In the rows, zero is written as 128.
Where one turn sends some rows of the set: a few examples, then the rows asked
tomip: [122 118 119 137 133  95 140 151 140 127 129 112 123 105  80]
sose: [121 132 120 109 142 132 143  65 110 146 119 134 131 126 143]
Sasop: [116 135 127 126 134 114 145 157 144 120 130 111 119 113  82]
vorub: [146 102  90 101 133 105 118 110 107 151 127 156 162 152 124]
kur: [115 102  89 137 156 103 140 108 114 149 121 151 132 111 166]
Zes: [106 120 117 110 159 104 134 165  92 108 107 114 163 113 142]
suv: [116 119 111 134 140  96 155 159 126 136 118 121 132 110  76]
dafib: [148 128 121  84 121 130 106 109 132 132 142 140 145 158 131]
dol: [125 124  71 139 145 163 144 131 141 115 118 128 145 133 134]
Kare: [117 133 149  98 140 113 116 138 110  97 119  94 152 113 138]
gupes: [139 119 146 111 114 124 126 159 147 141 108 104 163 119 152]
gutet: [121 124 102 115 141 144 159 171 122 146  95 129 171 132 143]
togaf: [118 108  95 134 154 105 113 111 106  87 126 107 144 108 127]
Kal: [145 103 113  96 127  96 107 149 126 148 134 151 159 145 149]
Reg: [121 137 113 105  94  90 166 150 133 151 121 136 154  94 146]
sifu: [127 133  87 118  96  99 167  90 124 145 123 136 149  99 116]
foze: [150 118 136 112 109 131 128  92 131 143 104  98 165 125 116]
kedi: [118 134  70 132 107 108 160 124 146 124 140 144 132  96 139]
mus: [130 149 123 103  83 107 152 109 148 134 136 121 138  98 133]
momu: [110 160  90 103 108 129 182 138 131 135 125 144 143 111 136]
tuzo: [127 114 143 117 131 103 117 107 136 145 132 126 125 106 175]
Mabo: [144  92  80 150 129 120 127  96 132 134 112 117 157 116 121]
livef: [118 130 126 121 134 106 158 144 122 139 114 115 135 115  67]
nasu: [124 117 128 108 143 100 122  99  87 110 107  98 164 113 114]
mizub: [140 113  88 107 136 124 104 133 139 123 150 154 138 151 145]
Zusa: [106 142 117 111 153 147 143 123 131 130 131 142 118 126 175]
dilo: [103 135  95 114 166 136 138 130  94  88 116 116 149 125 126]
lus: [134 131 101  81 138 135 130 133 110 144 126 157 159 165 131]
tari: [116 138 118 125 137 121 154 138 132 124 124 114 123 119  68]
lenot: [113 125 134  99 146 112 155 123 100 168 102 142 150 121 163]

kedi turns into sifu
kur turns into sose
togaf turns into nasu
Now these:
suv turns into tari
dafib turns into Kal
dol turns into Mabo

Where one turn sends some rows of the set: a few examples, then the rows asked
paf: [178 143 107 104 156 141 118 153 166  90 130 105 131 112]
vupi: [162 115  95 105 164 113  75 137 143  98 140 134 174 125]
gelo: [165 126 108 117 182 107  74 109 133 111 122 101 100 132]
baros: [141 122 157 135 147 152  91 101 145 103 116 134 129 147]
ninu: [149 135 122 105 133  97  70 115 103 131 128 141 137 132]
nep: [169 146  91 109 118 112 104 153 149 106 140 103  99 128]
Vulo: [180 116 118 130 143 120 112 100 173 110  99 144 160 159]
fetep: [149 117 106 132 171 102  92 150 139  92 125 112 140 167]
Podum: [168 141 125 129 143 103  95 114 125 145 135 120 170 149]
ded: [143  86 113 108 134 121  98 120 133  74 166 125 139 107]
kabe: [183 149 116 113 127 130 109 123 162 103 107 128  89 102]
Kez: [172 123 134 133 177 113 119 137 131 109  92 141 157 135]
Didu: [190 104  85 131 137 116 136 113 149  68 139 133 135 156]
Temo: [162 138  89  98 121 120 129 136 153  89  92 121 133 128]
vez: [170  94 132 136 112 102 118 109 171  85 140 151 132 152]
poma: [136 103 101 108 142 143  78 109 136 100 146  99 108 142]
Tuv: [164 115 143 137 104 121 106 137 128 123 122 169 121 141]
bogi: [171  95 124 112 126 124 129  86 136 116 158  97 113 128]
bobif: [202 113  82 106 163 112 111 111 132  76 156 132 127 115]
Dig: [155 123 127 156 129 110 118 110 117 125  87 129 118 141]
tuten: [192 104 149 108 127 102 123 122 129 119 156 156 123 111]
vuver: [175 151 107 145 110 123 120 150 158 103 118 129 136 104]
Veler: [197 109 112 133 131 121 139 131 123  79 139 168 134 119]
tel: [186 127 134 121 140 135  98 104 121 152 146 117 109 109]
Kek: [161 136 137 146 158 133  81  99 155 124 145 104 144 150]
beki: [176 105  95 137 128 130 110 118 124  71 167 129  97 119]
Pali: [204 115  99 135 124 121 139  89 121 103 139 132 106 118]
Vova: [185 103 103 109 148  91 107  88 160  95 139 132 165 113]
Vave: [137 120 140  95 151 122  74 121 127  96 116 151 129 153]
rodu: [155 129 133 160 149 118  80 130 114 119 132 125 101 106]

Vova turns into tuten
baros turns into Kek
Now these:
kabe turns into paf
gelo turns into Kez
beki turns into Didu
Vulo turns into tel

Where one turn sends some rows of the set: a few examples, then the rows asked
vubo: [133 113 125 141 148 107 128 125 125 152 125 167 102 136 105 142 141 121
 140 102  99 116 138  97 104  76 124 113 140]
zerop: [154  97 124 124 148 115 110 125 103 115 124 102 107 163 110 140 106 120
 160 133 151 134 141 103 125 142 150 125 135]
zutif: [ 99 133 120 130 119 101 152 162  94 158 131 167 171 120 114 103 147 152
 138 152 125 121 124 135  95 120 130 135  92]
gegi: [ 81 130 134 123 117 100 132 154 102 157 137 165 171 119 136 116 144 136
 119 157 123 122 123 135  82 115 133 124  88]
pido: [144 137 134 168 117 132 160 171 116 165 129 138 128 114 161 130 111 129
  99 117 150 144 114 144 131 103 124 114 142]
Pana: [ 94 160 146 140 148 135 131 125  79 168 128 126 127 132 126 131 123 102
 159 134 122 122 185 122  98 113 157 126 119]
zoz: [121 138 117 112 132  99  72 135 139 144 145 141 144 112 111 142 143 143
 120 158  98 130 143 112 136 117 185 121  98]
pege: [172 111 142 128 152  96 123 141 114 114 133 105 104 155 112 143  85 125
 138 152 137 154 148 131 140 138 158 132 133]
vobu: [148 120  78 114 134 107 115 151 113 114 117 152 145 117 135  99  84 112
 105 114 110 121 126 135 130 127 145 108 108]
bezal: [115 116 123 133 141 108 124 135 137 154 116 172 112 132 121 159 145 124
 146 106 107 130 144 103  96  81 125 101 127]
Zoru: [138 100 121 124 137 110 110 128 125 105 114  88 125 151 118 136 103 122
 130 125 146 162 145 111 108 142 150 117 146]
Teki: [124 126 124 139 142 117 120 119 137 159 123 171  99 146 114 150 153 124
 143 105  98 129 136 103 106  79 137 128 138]
Gemo: [143 139 148 180 117 132 155 147 123 157 129 128 141 110 157 137 115 124
 107 129 137 154 128 148 134 116 114 106 145]
ritu: [139 132 124 122 138 104  81 128 126 144 154 136 143  97  95 117 135 143
 112 162 100 120 134 113 145 113 186 126 101]
timi: [ 99 121 131 129 121  93 142 149  89 145 138 165 169 114 114  95 142 142
 118 157 123 116 116 129  86 118 125 133  93]
boro: [160 117  98 111 142  95 130 161 121  96 116 149 111 137 138 120  86 117
 100 130 108 138 127 146 144 111 136 125 117]
vidos: [127 145 122 125 139 121  86 128 132 151 148 144 147  95 101 122 143 145
 116 161 110 137 140 124 135 117 194 128  95]
miker: [129 125 168 135 129 123 113 133 115 128 145  91 141 158 167 125 135 137
 106 159 122 142 105 133 133 133 138 152 140]
Bip: [138 133 166 138 118 114 122 155 101 146 161 100 142 160 164 127 124 142
 116 148 137 137 102 126 132 136 142 162 141]
rekob: [131 134 123 111 148 119  87 143 145 148 153 141 140 112  84 120 141 145
 126 155 111 125 139 121 142 114 190 128  99]
miba: [ 97 151 155 144 139 121 117 136  93 182 140 115 130 135 124 155 126 106
 155 148 131 123 180 119 100 114 167 119 123]
zet: [143 129 163 147 130 120 116 155  90 136 162 117 140 152 149 127 146 140
 107 170 129 119 101 135 135 140 146 163 123]
rurip: [123 121 108 133 141 112 131 143 135 163 120 175 105 154 102 137 147 123
 145 102 102 119 140 109 108  77 134 123 133]
nol: [152 119 134 158 131 108 176 166 105 145 126 149 115 123 143 133  90 122
 110 135 145 146 120 168 121 105 119 125 133]
biri: [146 133 162 137 130 103 140 156  87 139 157 113 129 154 153 127  97 123
 114 170 126 134 117 159 137 131 143 165 126]
Zazo: [107 150 156 149 145 126 130 127  72 175 140 114 123 131 113 132 119 100
 153 143 129 110 182 116 107 107 156 126 125]
sibo: [ 97 124 124 124 121  99 138 135 104 146 126 170 168 121 117 104 149 150
 130 152 125 134 117 127  81 125 133 135  91]
bod: [102 157 155 133 153 136 133 144  87 174 144 117 129 133 118 134 127 113
 171 141 121 112 180 124 116 112 159 134 118]
zige: [152 117 131 116 143 107 107 146 120 108 129  95 125 164 119 128  97 129
 143 126 149 153 147  98 125 154 151 121 138]
Guk: [130 135  83 129 110 111 119 150 123 105 112 135 150 118 147 113  93 104
  89 112 109 145 140 139 134 123 130 115 128]
bezep: [142 136  87 116 131 118 121 168 125 105 109 142 132 128 145 105  93 113
  93 111 126 138 138 123 140 120 139 102 120]
lifa: [157 141 141 184 137 132 162 165 104 170 131 148 127 114 146 135 108 117
 109 115 130 129 129 151 119 112 125 108 142]

Zazo turns into ritu
zerop turns into vobu
zutif turns into bod
Now these:
Zoru turns into Guk
zoz turns into bezal
pege turns into boro
Teki turns into sibo
zige turns into bezep

Where one turn sends some rows of the set: a few examples, then the rows asked
Meb: [147 151 102 120 131 142 111 101 104 114  89 125  88 140 108 142]
Sime: [123 111 132 135 144 143 139 150 116 164 116  96 104 153 117 116]
duned: [113 180  97 120 151 157 130 116 141 133  98 127 111  87 132 133]
tomod: [123 176 119 170 122 164 122 155 103 127  93  97 157 105 135 133]
ralu: [107 173 118 120 123 171  97 155 119 103 120  74 116 125 140 108]
pulev: [164 122 126 160 110 146 138 151  97 135 128  93 132 156 139 143]
fuze: [111 120 122 121 128 157 133 136 116 160 121  87  96 151 136 100]
Popen: [155 126 118 161 110 139 140 157 101 121 128  98 131 157 161 152]
zusef: [132 121  98 106 126 123 162 132 129 111 136 127  93 136 137 143]
butoz: [127 176 121 158 119 156 120 158 117 141  99  96 166 104 120 130]
mazu: [130  99 118 149 129 159 137 146 114 153 106  95 105 146 120 109]
Voli: [ 86 183 103 114 131 153 121 127 139 129  99 131 108 104 136 126]
Sedo: [114 181 114 172 103 154 110 164 108 145  98  98 136 111 128 148]
doni: [148 115 118 153 129 141 133 140 101 160 117  99  99 135 134  97]
Peli: [113 165 113 166 114 173 113 162 128 145  87  87 144 115 121 140]
kapa: [162 127 125 154  98 145 134 144 112 122 123  83 129 165 152 142]
zesak: [119 182 101 101 146 153 123 118 150 121 107 125 121  95 126 128]
belik: [126 134 108 102 132 137 158 128 128 114 113 123  72 143 152 150]
fus: [140 160  86 123 120 125 122 125  98 119  87 127  84 119 102 148]
Betu: [152 130 128 150  97 155 147 140  98 123 127  74 129 153 154 140]
Muma: [164 130 132 165  93 144 144 151 106 125 105  95 107 151 146 143]
Viriz: [142 115 112 123 135 132 158 140 133 115 145 118  91 136 154 152]
gukin: [140 152  98 135 108 116 126 164 136 160  87  88 152 121 145 134]
rateb: [107 179 112 110 148 154 106 168 140  95 123  95 124 121 136 121]
Vuvo: [105 195 100 109 144 148 116 123 145 136 103 132 113 120 129 147]
Feg: [143 176 114 132 113 120 127 152 133 168  91  87 148 138 137 154]
sumug: [114 164 112 119 128 158  93 160 141  84 109  91 122 116 126 121]
pabin: [115 192 110 113 149 153 122 109 139 137 108 123 113 103 120 121]
matom: [109 195 105 113 144 165 128 117 136 143 111 124 110 102 117 130]
venob: [112 175 109 108 153 152 138 102 141 136 117 129 106 102 139 137]
benuf: [135 131 103 105 129 133 156 137 142 123 142 131  81 137 137 138]
medu: [107 172 110 161 130 165 122 145 112 129  92 107 156  95 119 145]
bof: [127 133 120 110 141 139 149 142 129 106 134 131  75 151 145 131]
Puf: [122 171 113 163 124 160 117 162 108 127  92  92 159 116 109 142]
bugep: [161 159 103 125 124 133 119 111 106  97 102 131  79 132 123 135]
mik: [155 128 122 149  88 151 145 152 109 119 127  91 124 163 153 142]
Manot: [154 155  94 119 155 136 120 127  88 101 110 122  83 130 122 136]
fiv: [146 128 128 159 107 154 141 162  99 132 122  80  99 155 154 154]
vep: [145 166 106 124 102 101 137 171 119 143  96  90 127 135 132 163]
reke: [137 124  98 111 145 140 149 124 141 126 138 124  85 138 158 144]
fumem: [150 119 103 105 142 144 145 123 132 110 137 123  88 144 138 142]
Dudo: [104 186 101 111 137 156 121 107 137 137 127 120 114 101 129 123]
vidov: [151 135 126 171  97 152 130 145 102 121 123  88 140 142 158 150]
pek: [116 178  96  99 147 155 102 149 132 101 106  86 136 126 151 129]
mogas: [152 177 131 131 105 107 123 163 138 150 103  86 138 134 140 145]
tepe: [140 121 104 108 139 127 153 135 146 116 134 125  84 137 135 135]
rege: [122 175 104 161 119 158 127 159 106 134 101  88 151  98 108 152]
pom: [122 174 112 161 112 173 126 161 103 128  91  92 154 116 112 146]

pabin turns into Puf
Sime turns into Meb
Now these:
Dudo turns into rege
fiv turns into belik
bof turns into Vuvo
medu turns into vidov
fuze turns into fus
mazu turns into bugep
tomod turns into Popen
gukin turns into doni
matom turns into pom
butoz turns into pulev

Where one turn sends some rows of the set: a few examples, then the rows asked
tav: [127 134 133 114 123 131 147 129  91 159 177 125 145 164 128 148 143 156
 166 125 148]
lene: [133 140 125 122 125 108 149 120  77 139 161 138 105 160 138 153 135 156
 173 107 144]
Vuri: [122 146 131 168 122 140  78 108 146 136 158 142 130 156 124 133 135 122
 145  93 111]
nuv: [127 102 134  93 115 105 163 122 130 135 162 147 141 153 106  75 132 135
 173  99 137]
fasud: [119 133 109 164 121 148  82 112 138 142 151 140 124 147 133 117 135 128
 162  83 109]
Dirub: [127 140 112 164 114 142  88 121 136 128 152 144 136 164 112 115 128 120
 147  87 116]
Sanef: [131 121 169  58 133 112 130 109 101 129 168 142 125 136 116 109 129 117
 120 112 119]
dar: [117 118 138  79 109 106 149 145 111 152 162 125 109 112 149 114 125 100
 124 122 136]
Pera: [123 111 143  52 123 118 132 114  94 144 163 136 122 130 123  86 133 127
 135 104 124]
Zovo: [106 109 158 100 134  95 143  94 140 153 167 145  97 124 147 104 149 148
 185  97 125]
fogez: [112 121 128  92 119 110  74 120 102 128 151 141 119 119  83 127 125 126
 166 101 118]
kamud: [117 122 164  58 133 106 122  99 100 141 167 137 100 120 140 109 138 129
 134 104 117]
dazal: [129 122 190 105 135  91 152 100 149 122 174 153 134 154 109 121 137 128
 149 115 130]
meze: [146 122 146 120 149 137 149 116  88 135 160 141 135 151 139 162 132 144
 179 121 129]
Duk: [116 111 134 198 130 107 114 116 110 140 163 138 147 145  93 112 131 112
 142 104 112]
labul: [123  88 125 164 129 133 120 116 129 169 157 121  95 145 115 103 143 147
 112  95  92]
zag: [138  85 129 165 134 138 128 120 125 152 151 129 111 154 102 104 133 134
 108  96  90]
sedav: [103 124 138 164 133 119 190 108 133 151 163 122 111 133 141 103 134 113
 167 112 131]
Sel: [131  98 141 168 133 123 121 111 128 150 154 131  90 154 107 117 137 139
 101  94  90]
nat: [106 101 113 194 125 113 111 115 104 155 160 133 133 131 109  97 136 123
 160  95 113]
dube: [104 113 143 200 137 103 101 101 117 150 166 136 122 127 115 123 139 122
 150 102 108]
ledes: [108 131 153 168 134 112 188 106 136 142 166 125 109 141 133 117 132 109
 153 116 132]
raz: [129 110 152  81 123 117 150 140 116 140 159 130 123 110 145 125 118  89
 123 128 128]
Runum: [125 118 148  84 122 100 147 135 109 138 156 135  98 107 155 130 118  94
 127 116 129]
Tarut: [112 117 140  93 127 119  69 116 108 133 156 139 123 115  87 136 131 124
 167 111 113]
gevo: [110 126 139  93 118 113  71 122 108 134 161 135 131 124  78 133 131 125
 156 113 121]
Nani: [114 123 138 165 131 119 197 116 131 139 160 128 120 145 127 102 127 106
 159 113 132]

fasud turns into Dirub
Sanef turns into kamud
Now these:
lene turns into tav
Nani turns into ledes
dazal turns into Zovo
dar turns into raz
zag turns into Sel
Duk turns into dube
gevo turns into Tarut

Where one turn sends some rows of the set: a few examples, then the rows asked
seve: [134  98 180 135  75 175 128 126 150 122 154  86]
Kuzak: [143  97 202 136  68 186 156 119 153 125 148 118]
zenu: [148  53 186 130 105 174 131 120 153 131 124  99]
Vid: [154 102 196 137 159 171 116 156 164 150 159 154]
mol: [171  74 192 137 144 180 133 120 144 161 130 126]
led: [110  98 179 101  90 156 114 133 137 159 174 131]
zivet: [160  82 211 156 124 174 104 136 136 115 124 152]
bov: [149  87 200 122  95 129 120 116 182 114 153 133]
vok: [150  91 200 142  96 165 121 102 157 118 113 153]
Defoz: [133  71 180 126 171 184 136 126 144 132 143 112]
duni: [121 113 160 110  87 145 137 131 149 142 174 129]
zal: [118 138 190 125  89 177 142 143 143 139 170 143]
gafuv: [112  98 168 101 135 150 121 144 152 133 175 163]
suda: [156 125 185 130 123 162 116 134 156 178 165 143]
Vigup: [132 105 182 119 111 159  94 153 115 139 182 151]
zum: [160  88 217 153 141 173 106 142 120 126 143 147]
ruri: [130 104 195 129  95 197 163 125 172 126 159 103]
Resob: [142  76 206 143 116 192 113 140 181 109 135 103]
Neku: [135  72 192 125 175 167 140 125 143 127 145 139]
mor: [109 116 178 110  92 173 157 123 132 125 174 143]
Nofi: [ 99 107 194 106  94 165 105 139 163 127 180 149]
fadob: [153  71 214 140 145 202 118 118 153  97 153 141]
samob: [151  58 189 122 137 168 121 120 110 116 172 152]
nak: [131 121 181 123 113 129 112 131 150 152 140 112]
burob: [111 104 193 117 114 149 103 117 144  87 168 118]
domu: [141  94 190 124 150 163 126 124 147 131 141 185]
Dapib: [128 102 186 130 144 204 122 113 148 132 158  84]
vit: [144  96 193 122 117 158 111 126 153 131 185  78]
Luf: [158  68 198 138 110 213 140  99 149 112 156 141]
Vib: [116  76 193 117  89 170 129 121 185 138 133 110]
Baz: [129  84 188 110 121 176 121  99 136  98 193 154]
zodi: [135 119 185 136 116 185 124 122 132 138 144 185]
Rok: [159  58 199 130 145 160 130 120 112 132 152 144]
buz: [164  94 192 143 126 211 142 120 170 158 147 128]
fofop: [118 122 179 122  84 164 117 140 154 113 189 133]
kevi: [122  81 206 127  79 188 107 127 158 127 152  94]
Lig: [150  92 213 143 168 177 119 149 159 129 158 145]
tebo: [124  99 179 129  85 166 139 125 187 112 143 109]
zito: [144  99 192 130 155 191 108 132 106 139 173 137]
Dafu: [119 112 170 121 143 205 132 117 119 139 171 147]

fofop turns into seve
Luf turns into Dafu
Now these:
Neku turns into Lig
zenu turns into gafuv
zivet turns into samob
fadob turns into zito
Baz turns into Dapib
zal turns into Kuzak
burob turns into vit
led turns into Vib

